Small tables with named rows and columns. After each table, cells are looked up by row and column.

zotudus =
	ruki	gug	zokura	gumil
naz	14.4	-16.9	-12.9	14.6
birob	-4.1	10.1	-25.8	25.1
mig	-19.8	-18.4	-60.5	81.0
pelov	9.8	-37.5	-26.1	21.0
mobeza	-15.6	-12.6	-33.2	43.5
raf	55.5	-23.1	-9.4	2.5

mig, ruki -> -19.8
mobeza, ruki -> -15.6
raf, gumil -> 2.5
raf, gug -> -23.1
pelov, gumil -> 21.0
pelov, gug -> -37.5
naz, ruki -> 14.4
naz, gumil -> 14.6
birob, gug -> 10.1
mig, gug -> -18.4
mobeza, zokura -> -33.2
pelov, zokura -> -26.1
raf, ruki -> 55.5
naz, zokura -> -12.9
mobeza, gumil -> 43.5
mig, gumil -> 81.0
birob, ruki -> -4.1
birob, zokura -> -25.8

pek =
|  | buzati | koliv | bezad | sut | tovak |
|---|---|---|---|---|---|
| gim | -11.270 | 20.087 | 22.822 | 23.740 | 18.335 |
| fen | 8.737 | -33.212 | 15.118 | 19.193 | 55.364 |
| bulu | -50.228 | 14.362 | 35.956 | 30.957 | 1.077 |
| supive | 42.784 | -3.246 | -24.238 | 31.271 | 48.602 |
| pitipo | 46.000 | 25.140 | -3.538 | -7.250 | 2.206 |
| tezi | -12.539 | 9.491 | -4.010 | 6.153 | 38.220 |
| ror | -4.696 | -31.781 | 15.723 | 11.208 | 26.953 |
| tor | -3.195 | 1.291 | 44.562 | 53.262 | 22.028 |
| zatofeb | 42.708 | -57.103 | 44.903 | 79.766 | 48.624 |

What is the tovak of tezi in pek?
38.220
What is the tovak of zatofeb in pek?
48.624
What is the tovak of ror in pek?
26.953
What is the buzati of zatofeb in pek?
42.708
What is the bezad of tezi in pek?
-4.010
What is the buzati of pitipo in pek?
46.000
What is the koliv of bulu in pek?
14.362
What is the tovak of pitipo in pek?
2.206
What is the tovak of supive in pek?
48.602

vevar =
,lupib,rufaf,tipiren,vuk,lutud,vonovod,pup
rap,178,122,109,283,747,240,212
rasav,-35,250,142,-88,-665,-115,-58
ranafir,-270,630,229,-91,-120,-482,-420
tipeb,-323,860,287,-63,318,-594,-473
piri,-105,536,181,63,436,-230,-101
sabar,185,124,113,283,736,238,214
kig,36,319,143,221,568,-12,10
laban,592,-826,-155,241,-1,906,806

kig, lupib => 36
rap, vonovod => 240
piri, lutud => 436
sabar, rufaf => 124
tipeb, vuk => -63
kig, lutud => 568
ranafir, tipiren => 229
ranafir, vonovod => -482
rasav, rufaf => 250

lir
|  | vum | sur | gir | kan |
|---|---|---|---|---|
| fafuda | 190 | 51 | 28 | 63 |
| zoveme | 95 | 198 | 167 | 205 |
| nilaman | 96 | 46 | 214 | 200 |
| gine | 115 | 4 | 186 | 172 |
| pap | 194 | 53 | 26 | 62 |
| videmo | 72 | 56 | 226 | 217 |
| nisema | 69 | 196 | 201 | 195 |

vum of videmo is 72
kan of fafuda is 63
gir of nilaman is 214
sur of gine is 4
kan of nilaman is 200
sur of nilaman is 46
gir of nisema is 201
vum of pap is 194
vum of gine is 115
Row with the largest vum: pap

gosugur =
         nepa  tusa  lisureg  besekot   mim  beku   fol  zoki   bom  devegis
buk       135    50     -144     -371   152   661   235   -50   468      753
totez     135    -8     -352      620    60   373   606  -474  -132      446
sipivu    139  -155      203      173   520   120  -394   446   449      -12
rafeme    143    49     -154     -381   186   646   197   -23   495      725
fifun     132    58        8     -262  -391    13   544   576   165      -56
megufun   139    63       42      -84  -313  -356   -44   423   644      482
bini      136    46       13     -215  -357  -114   448   631   324      -31
guvita    147   -99       -6      420   185   595  -599   318   235      513
moze      118   -88      -83      509    86   687  -490   144   287      525

lisureg of sipivu is 203
beku of totez is 373
lisureg of rafeme is -154
fol of totez is 606
devegis of rafeme is 725
nepa of megufun is 139
mim of bini is -357
lisureg of totez is -352
fol of megufun is -44
zoki of sipivu is 446
mim of totez is 60
fol of moze is -490
besekot of sipivu is 173
tusa of moze is -88
nepa of rafeme is 143
beku of buk is 661
fol of bini is 448
devegis of bini is -31
devegis of moze is 525
Row with the largest nepa: guvita

baf.csv
,lir,rerov,zusig,dez,fef,pud,zon,giz,suz
zuker,48003,31177,30558,17048,18071,71003,40673,11199,54980
sali,22436,13779,73383,68082,11606,46536,53942,55845,36228
kezuvak,70160,64633,17767,19100,6297,22773,72255,30015,25737
dilog,11977,73974,17150,10151,51979,76897,12489,74894,5333

zuker, zon: 40673
dilog, lir: 11977
sali, suz: 36228
sali, fef: 11606
dilog, giz: 74894
kezuvak, lir: 70160
kezuvak, rerov: 64633

gudar =
fields: kodubi, gegugus, komemo, bod, sut, togevu
zapubo: [-0.334, 0.075, -0.279, 0.344, -0.032, 0.442]
muvude: [-0.226, -0.456, 0.359, 0.732, 0.840, -0.496]
sidiveg: [-0.069, -0.327, 0.589, 0.116, 0.520, -0.472]
zezada: [-0.255, -0.143, -0.210, 0.405, -0.148, 0.193]
bekepi: [0.233, 0.707, 0.104, -0.066, 0.419, -0.182]
rol: [-0.490, 0.223, -0.273, 0.207, 0.091, 0.409]
bog: [-0.214, -0.610, 0.706, 0.759, 0.780, -0.582]
taluzi: [0.447, -0.137, 0.019, 0.270, -0.341, 0.271]
sig: [0.408, 0.140, 0.633, -0.536, -0.244, -0.367]
sofu: [0.069, 0.085, 0.838, -0.673, -0.207, -0.562]
muka: [-0.136, -0.585, 0.725, 0.765, 0.851, -0.564]
totifi: [0.533, 0.116, 0.615, -0.431, -0.399, -0.323]
zesatim: [0.513, -0.150, -0.125, 0.174, -0.431, 0.086]

What is the sut of zezada in gudar?
-0.148
What is the komemo of rol in gudar?
-0.273
What is the komemo of bog in gudar?
0.706
What is the kodubi of sidiveg in gudar?
-0.069
What is the togevu of muka in gudar?
-0.564
What is the gegugus of bekepi in gudar?
0.707
What is the togevu of rol in gudar?
0.409
What is the kodubi of sofu in gudar?
0.069
What is the togevu of sig in gudar?
-0.367
What is the togevu of muvude in gudar?
-0.496
What is the gegugus of taluzi in gudar?
-0.137
What is the sut of sidiveg in gudar?
0.520
What is the bod of sig in gudar?
-0.536
What is the kodubi of zapubo in gudar?
-0.334
What is the komemo of muka in gudar?
0.725
What is the togevu of sofu in gudar?
-0.562
What is the bod of muka in gudar?
0.765
What is the bod of totifi in gudar?
-0.431
Which row has the largest togevu? zapubo

